In the data rows, 128 means zero.
Every row has a hidden score from 0 to 40. What is each row's score? 20 is about the middle. The score is a weighted sum of the row's numbers plus the product of two more (or one squared), each taken from its middle value.
[117  98 153 151 159 166  69 200 203 126 111 102 183 100 135 102 161  89 119 174 153  86 152 131] >> 25
[158 138 128 118 172 132 130 136 146 160 125 113 145 135 148 139 167 160 142 126 132 130  98  89] >> 15
[145 172 131 108 151 162 104 114 157 149 103 143 182 141 128 114 102 126 145 102 157 115  78  92] >> 20
[161 138 123 110 166 127 131 134 135 164 129 112 142 141 153 141 170 158 148 125 138 132 103  85] >> 15
[ 85  58 143 168 182  80 162 150 171  47 151 126  85 149  92  98 157 111 125 133  47  95 129 132] >> 24
[157 111 112  92 173 144 121 107 157 160 142 155 133 181 163 154 183 131 179 144 160 160  74  82] >> 23
[152  96  85 121 115 115 180 102 113  96  81  76  94 145  71  74 131 143 144  69 116  78 178 158] >> 22
[226 103  47  50 162 157 178 159  98  88  41  41 102 161 104  41 130 129 169  30 146  41 184 127] >> 7
[191 196  83  91 145 183 118 103 122 173  74  97 175 144 139 115  63 124 174  88 193 113  86  88] >> 22
[ 84 104 168 160 135  90 153 151 150  89 162 145 104  96 104 106 134 102  95 140 102 112 132 163] >> 23
[ 75  88 150 193 157  75 163 152 138  58 169 118  90 110 104 114 152 121 101 151  50 105 129 130] >> 26
[154  47  78 113  47 159 110 124 129 215 180 103  84 116 119 215 156 185  63 148 119 150 206 140] >> 28
[163 112 107  86 178 141 123 110 147 154 136 139 127 185 167 155 185 138 182 140 156 156  79  74] >> 21
[123 138 161 146 110 119 129  72 116 130 138 170 120 171 104 128  86 200 112  97  95 145 110 121] >> 22
[110 136 154 129 112  92 140 128  91 105 130 147  91 129 125 142 110 183  97 118  82 160 145 161] >> 18
[ 83 115 157 141 114  96 145 150 136 103 165 150 109  88 111 112 128  80  90 142 119 114 142 164] >> 28
[ 77  90 165 182 174  77 165 163 158  78 176 136  96 140 102 114 155 117 123 157  82 114 127 122] >> 20
[ 79  87 169 186 156  87 143 134 164  76 157 138 112 123  90 102 145 114 104 136  73 106 125 144] >> 23
[151 134 132 113 164 130 136 140 144 161 134 123 136 142 147 142 168 149 152 130 145 135 100  89] >> 18
[169 126 109  93 185 129 134 139 137 158 116 110 130 166 162 149 176 153 167 126 138 139  96  75] >> 15
[112 143 114 134  82  91 148  97  69 108 127 137  71 124 124 162  80 169 114 123 103 185 170 200] >> 19
[148 157 118 112 139 226  47 150 170 156 100 140 215 169 192 145 122 108 146 178 181 131  71  87] >> 27
[150 154 138 133 130 154 104  94 151 151 111 144 160 148 114 108 115 172 147 101 146 118  95  96] >> 16
[ 63 102 196 165 137  82 168 154 169  92 195 171  86  82 105 108 130  75 122 157 108 125 130 147] >> 20
[111 121 145 147 143  92 169 130 134 123 143 127 111 122  92 105 134 138 117 110 122 113 138 145] >> 24
[128  94 129 146 154 167  71 185 192 126  97  91 178 102 130  89 157  87 116 154 145  60 148 122] >> 23
[140 172 111 120 134 160 111 118 148 172 114 137 171 106 143 125 120 113 158 128 179 119  98 100] >> 20
[152  93  87 124 132 114 182  94 110  94  86  79  80 150  61  68 129 145 146  64 110  81 175 168] >> 23
[153 176 105  77 150 151 134 115 102 135  93 121 162 161 139 123  61 132 141  84 156 122 103 104] >> 24
[172 183 102  85 152 168 130  77 122 152  82 115 174 164 125 111  58 137 159  74 170 114  72  81] >> 34
[153 107  95 112 129 108 196  98 106 109  90  83  78 167  50  71 124 154 147  60 120 102 176 157] >> 30
[157 133 110 129  92 150 105  75 108 144 108 143 130 176 129 131  92 179 152 108 139 150 100 112] >> 18
[108 143 122 150  71 102 134  85  78 117 130 143  91 117 113 161  77 162 119 124 101 188 159 203] >> 18
[178 119  99  76 186 132 137 132 136 146 118 106 118 180 172 161 186 152 179 129 136 146  91  61] >> 13
[151 155 115 135 100 160  83 106 130 149 106 136 148 147 131 127 104 162 151 121 147 137 114 113] >> 16
[146 160 133 158 148 157 116 149 155 142  92  91 159  73 123 110 121 126 161 138 164 117 112 129] >> 18
[ 91 103 159 175 133 103 136 132 154  89 148 133 123 107 100 103 141 120  98 125  93 105 121 152] >> 19
[120 130 168 155  96 108 135  81 102 128 151 170 111 172 103 136  88 215 108 103  86 154 113 127] >> 17
[119  78 119 169 141 193  50 147 209 127 115 106 196 133 138 110 164  92 120 179 161  72 140 123] >> 25
[ 95 150 166 119  83  94 150 158 105 136 165 147 110  68 135 126 131  71  78 150 140 138 164 129] >> 32
[102 136 167 136  95  95 119 130  93 106 144 162 104 132 132 157 108 167  93 134  80 167 140 162] >> 18
[120 156 127 140  87 145  91 117 118 141 134 162 143 135 149 156 100 128 138 155 145 159 118 126] >> 21
[107 106 141 156 133 114 141 117 145  93 135 122 129 119  95  96 136 118 110 110 108  98 126 148] >> 20
[108 145 158 135 115 108 126 114 110 119 136 152 119 117 115 136 111 165 103 117  98 148 137 156] >> 17
[141 141 134 114 133 138 128 136 137 167 146 125 148 121 148 155 160 136 139 143 151 136 113  95] >> 21
[103  65 146 150 178 140  82 203 198  87 114 110 146 112 121  83 165  74 131 163 129  71 156 138] >> 23
[ 73  81 163 195 171  70 159 161 161  50 167 126  89 129  95 112 153 124 101 150  30 108 125 136] >> 31
[ 47  90 165 174 131  76 155 156 143  74 185 135 107 117 100 117 147 101  92 155  64 109 143 132] >> 33
[104 137 203 123 160 124  96 177 119 117 141 176 144 143 160 148 118 124  81 156 100 153  93 127] >> 20
[ 97  77 139 160 154 109 128 139 169  82 133 117 118 103 109  96 150  98 117 132  95  85 133 141] >> 17
[102  74 132 154 154 106 141 131 153  83 140 122 115 139  98 101 148 108 121 117  92  90 128 142] >> 19
[125 162 105 111  85 118 146 102  77 118 106 122 106 124 129 150  71 146 130 108 126 165 154 172] >> 18
[ 99 134 151 143  88  89 123 122  82 103 145 161  90 132 134 164 102 166  97 141  81 180 151 186] >> 20
[131 162 146 116 136 134 137 104 127 138 120 153 149 150 120 122 105 150 126  96 132 126  98 106] >> 19
[171 163  81 123  84 160  90  84 106 182  89 113 141 137 140 124 126 143 176 115 175 144 128 119] >> 23
[109 144 161 130  96 117 112  92 104 122 144 177 128 157 121 146  83 164 103 116  91 162 120 132] >> 19
[107 146 166 116 135 142  81 165 118 118 123 172 159 144 169 151 105 114  99 161 122 154 111 123] >> 20
[139 126 125 117 138 147 115 145 148 158 143 125 150 105 152 157 153 130 114 146 142 125 116 105] >> 17
[136 177 104 122 103 158 108 106 126 152 109 129 166  99 137 134  97 105 157 129 171 136 116 125] >> 19
[134 103 108 141 117 113 168  84 120 100 105  92 109 145  65  84 127 141 134  74 109  95 152 159] >> 24
[114 142 172 105 149 142  85 158 114 123 125 182 163 168 167 147  98 118  89 145 114 147  86 113] >> 24
[127 140 142 141  90 107 160  82  94 133 144 151  95 163 108 142 101 206 121  99 109 152 116 125] >> 19
[ 95 139 167 116  97 121  94 149  93 111 146 181 134 135 162 169 100 113  82 157  99 174 125 146] >> 19
[137 123 120 110  98 155 111 144 149 173 152 128 156  99 158 167 147 114 104 152 150 124 129 107] >> 21
[114 100 132 150 147 107 163 117 140 102 128 119 103 121  91  92 137 123 127 104 117 106 134 159] >> 21
[183 117  97  73 200 133 135 128 133 154 118 108 124 193 172 153 189 155 181 129 143 144  90  50] >> 14
[146 123 116 101 120 154 106 157 147 176 148 119 160 118 161 172 159 125 106 151 142 127 127  95] >> 19
[143 160  58 148  56  94 226  41  47 130 116  72  64  90 100 148 104 145 152  91 155 117 195 206] >> 28
[160 159 132 100 151 185  74 132 145 149  99 155 188 182 160 120  99 129 141 119 157 121  58  78] >> 21
[101  71 148 152 163 113 129 143 183  91 139 131 122 134 103  84 154  96 131 126 113  87 134 137] >> 17
[160 130 115 111 179 127 134 135 139 146 125 108 130 142 156 144 172 158 155 127 129 134  96  85] >> 12
[104 131 182 138 104 103 121 136 103 114 137 160 115 129 125 142 109 170  82 128  74 158 133 147] >> 18
[143 145 142 135 125 141 116  70 124 142 127 157 135 173 108 119  88 196 135  90 123 134 100 108] >> 18
[151 119  90 129 124 123 167 106 113 102  83  77 102 124  75  77 124 138 156  76 130  94 169 172] >> 19
[105 139 147 139 101  90 126 122  84 111 142 154  90 127 136 159 108 161 100 139  87 178 147 179] >> 19
[139 172 125  99 156 149 124 111 130 142 107 141 169 142 129 117  99 130 136  92 152 117  91  98] >> 22
[ 95 129 185 112  91 122  98 163  90 124 164 185 135 120 168 164 110  91  41 172 113 173 118 132] >> 29
[166  68  80  71 170 186  96 206 185 160 142  95 150 163 191 206 169 138 125 177 135 116 142  65] >> 11
[149 132 131 119 165 138 122 146 160 157 132 116 150 138 147 148 165 164 133 133 130 127 102  90] >> 16
[ 94 120 157 144 114  99 158 142 138 121 155 146 116  96 107 111 129 107 102 129 127 114 141 150] >> 27
[ 86 117 122 122 134  63 185 182 103  77 175 114  60  93 134 134 159  69 120 163 105 120 175 118] >> 23
[156  89  82 121 132 113 193  88 106  98  81  78  76 156  56  61 128 148 149  58 114  84 177 167] >> 26
[165 112  96  92 176 136 122 103 139 137 126 102 125 174 174 168 192 154 177 143 128 156  90  71] >> 13
[131 120 100 130 126 119 167 109 117 122 107  93 119 114 106 104 133 126 128  95 131  98 147 145] >> 22
[116 122 141 140 143 101 161 133 132 125 138 123 112 121  98 106 135 133 116 110 120 111 138 143] >> 23
[102 127 180 143 109 102 117 128 104 108 142 164 113 136 126 144 107 169  86 130  71 163 133 162] >> 17
[137 121 135 116 156 145 113  95 165 165 151 178 148 152 149 152 172 122 162 146 160 156  70 102] >> 24
[106  98 141 153 134 114 137 114 153  95 136 126 129 121  96  99 138 111 121 111 108  98 122 140] >> 18
[132 144 147 139 108 128 110  80 117 136 130 159 137 166 111 127  87 191 124 103 117 141 113 117] >> 17
[140 168  72 215  41 147 105  30  80 177 120 104 112  87 111 173  47 143 195 157 172 195 162 209] >> 14
[169 191  91  87 136 167 127 105 119 152  82 102 173 143 138 118  71 127 162  86 182 114  99  94] >> 19
[ 93 116 139 172 142  99 147 138 129  80 140 111 118 105 105 112 142 129  83 130  75 101 123 141] >> 33
[124  88 153 137 160 154 109 121 182 164 192 209 139 166 159 175 170 121 161 191 164 176  53 109] >> 33
[152 142 111 102 125 174  94 127 119 153 104 150 172 164 169 130 113 101 147 133 169 138  60  92] >> 26
[164 148 107  98 159 196  68 169 122 153  90 137 185 175 200 137 118  98 157 164 178 137  41  84] >> 29
[118 111 122 173 136 132 100 162 168 121 113  93 142  81 112  93 143  82 136 148 135  84 167 168] >> 18
[168 114  71  94 133 125 189 105  94 101  68  71  97 159  83  74 125 136 158  53 134  77 167 139] >> 19
[182 110  98  65 191 139 130 131 140 158 128 118 114 203 176 163 195 145 191 136 148 154  84  58] >> 19
[130  98 110 142 105 112 171  83 121  98 104  94 105 143  64  87 127 139 134  75 104  98 153 165] >> 24
[158 176  85 102 139 151 150  98 107 147  87 102 151 111 133 125 100 120 164  98 174 127 109 119] >> 18
[109 138 157  60  75 130  87 198  56 137 153 186 132 120 206 174 124  41  30 188 132 198 134 130] >> 39
[113 116 133 188 148 143  79 226 188 133 129  99 155  67 142 103 160  71 130 195 158  74 174 155] >> 31
[ 89 101 172 169 146 104 140 131 166  92 149 146 120 121  84  98 138 117 108 120  98 109 124 158] >> 20
[ 60 123 182 184 123  78 164 162 135  90 187 144  95  70 115 132 131 100  91 169  84 126 126 133] >> 20
[120 140 156 132 108 110 139  97 106 125 138 157 116 151 111 133 100 192 109 101  99 144 120 128] >> 17
[158 141 109 109 123 169  91 130 119 155 100 139 165 160 164 136 118 116 151 134 163 141  65 101] >> 26
[163 130 113 106 168 126 142 129 133 148 123 103 135 144 158 138 173 163 156 124 132 132 102  80] >> 13
[ 80  74 164 161 172  85 159 151 172  73 173 148  96 149  92 105 151  98 138 144  90 110 131 133] >> 17
[115 135 158 134 110 106 128 106 102 120 130 154 109 136 117 135 111 179 105 113  89 154 130 140] >> 18
[153 181  84  47  58 141  87  53  60 161  91 107 145 107 151 143 151 102 127  85 168 162 203 139] >> 17
[ 96  77 155 167 148 105 140 125 168  90 150 142 116 125  96  95 144 105 121 120 104 100 124 155] >> 15
[ 99 136 177  94 111 139  82 192  91 117 144 189 155 138 189 164 106  78  50 174 116 170 110 125] >> 26
[132 173 133 115 132 130 114 103 124 157 122 149 154 118 134 126 130 124 139 109 152 134 117 114] >> 15
[ 97  67 136 177 158 129  89 215 196  91 129 100 134  78 133  87 166  61 144 193 146  70 180 160] >> 39
[135 106 109 167 119 209  41 155 193 136 102  86 209 111 150 118 163 109  99 183 163  61 144 111] >> 26
[108 147 133 126 106  87 142 126  81 106 137 146  79 130 132 156 106 172 101 122  91 164 161 175] >> 17
[203 148  67  58 165 170 132 188 108 119  53  53 157 104 143  65 127 106 160  80 173  56 148 112] >> 17
[180 113  96  74 215 136 137 133 140 145 116 110 109 188 174 160 193 148 184 131 137 149  84  64] >> 12
[135 141 137 138 115 137 112  93 122 138 117 148 138 149 115 125 110 174 133 110 127 140 110 118] >> 18
[118 158 115 121  86 109 140  95  78 114 113 132 102 124 120 152  73 157 120 111 111 169 156 174] >> 18
[150 161 127 129 137 160  85 102 158 153 102 141 169 140 120 111 112 155 148 107 149 118 108  99] >> 15
[ 74 129 175 163 103  79 165 156 125 105 191 143  98  50 124 128 127  90  85 168 108 129 135 131] >> 24
[142  91  98 134 128 110 179  78 114  92  98  86  95 153  30  76 125 146 142  67 100  91 163 173] >> 31
[136 182  81  71  93 133 158 116  63 120  89 109 117 138 148 154  41 125 139 104 150 157 163 151] >> 20
[124 158 140 109 135 114 146 127 110 126 115 134 126 118 131 124 116 152 111 106 125 132 130 122] >> 19
[140 104 103  91  84 180  90 169 154 196 155 124 168 100 172 186 144  89  69 172 156 123 161 105] >> 26
[129 145 144 136 109 135 106  91 119 134 120 154 133 154 117 129  98 182 125 112 118 143 115 119] >> 19
[119 153 114 122  91 103 154 105  73 115 116 131  87 126 125 148  80 167 115 112 114 168 163 180] >> 20
[ 71  85 155 160 155  74 173 170 142  78 188 137  78 107 110 121 148  81 113 167  88 116 143 131] >> 21
[ 90 109 226 170 147 106 141 138 184 128 168 175 129 108  97 101 132 105 118 138 124 119 115 140] >> 20
[165 169 117 103 158 173 114 109 144 162  93 123 176 147 130 107  96 134 155  91 169 111  67  83] >> 26
[181 101  88  61 195 133 130 120 137 143 131 112 114 209 181 172 209 148 200 140 140 160  81  30] >> 14
[179 215  65  95 100 175 135  95  96 179  80  92 153 113 149 136  53 110 185 109 203 125 120 113] >> 19
[115 114 160 178 154 121 122 152 180 124 126 118 132  89 107  90 146 122 127 132 126 100 136 137] >> 14
[113 148 108 209  67 189  67  84 162 150 153 102 191  74 141 172 136 108 128 209 178 122 154 149] >> 20
[ 76 106 171 169 132  83 148 143 159  85 172 146 107  99 101 109 137 103 100 139  86 110 128 153] >> 19
[128 123 120 115  99 158 108 146 150 169 153 131 158  87 156 169 138 101  98 158 154 124 138 112] >> 19
[113 144 135 127 101  93 141 115  81 104 124 141  89 131 122 147  91 177 104 114  88 165 155 176] >> 18
[138 131 130 130 103 137 120  76 102 137 126 164 125 182 122 133  87 184 136 103 122 152  88 116] >> 21
[109 143 160 146 106 117 112 104 116 127 139 173 120 138 112 140  94 165 106 119  90 159 132 150] >> 17
[127 153 151 142 130 142 109 105 139 139 120 154 143 123 116 119 116 150 130 116 132 134 110 119] >> 15
[144 156 127 133 119 150  91 103 131 145 111 144 149 148 123 123 103 169 144 114 136 130 114 110] >> 15
[164 178 113  94 161 172 115 118 146 154  88 122 179 150 136 113  92 129 154  89 171 112  74  84] >> 21
[ 98 164 147 178  89 121 102 102 132 141 163 172 140  81 120 149 114 128 126 153 133 148 149 162] >> 13
[150 152 124 113 150 203  58 133 178 144  83 135 206 159 154 122 122 136 140 141 158 122  89  91] >> 25
[133  99 129 164 129 131 115 120 154 108  96  88 136 108  73  78 134 134 135 100 112  91 153 156] >> 17
[ 98 129 179 123 127 117  97 149  99 100 138 178 128 147 153 154 106 135  85 150  78 172 117 142] >> 18
[139 125 125 114 130 150 111 142 153 161 144 127 152 108 153 154 152 130 111 146 147 124 117 103] >> 19
[122 162 129 114 124 127 129 120 115 130 112 135 140 111 128 134 107 133 124 113 131 139 120 133] >> 19
[119 170 112 200  74 144 102  81 129 198 177 166 142 102 140 167 106 120 160 176 176 152 124 130] >> 16
[ 93  84 152 170 157 107 138 135 156  84 146 129 116 139  87 104 144 112 110 124  84 103 126 150] >> 25
[ 96 105 161 171 141  99 153 129 159  96 145 136 114 118  83  99 135 125 109 117 103 109 127 166] >> 21
[167 148 101 131  95 169  84  92 126 168  94 122 158 154 134 125 112 168 165 116 160 137 106 108] >> 20
[176 174  78 115  80 206  95 123 114 167  70  70 181  56 156 133  90  90 160 145 198 117 140 121] >> 19
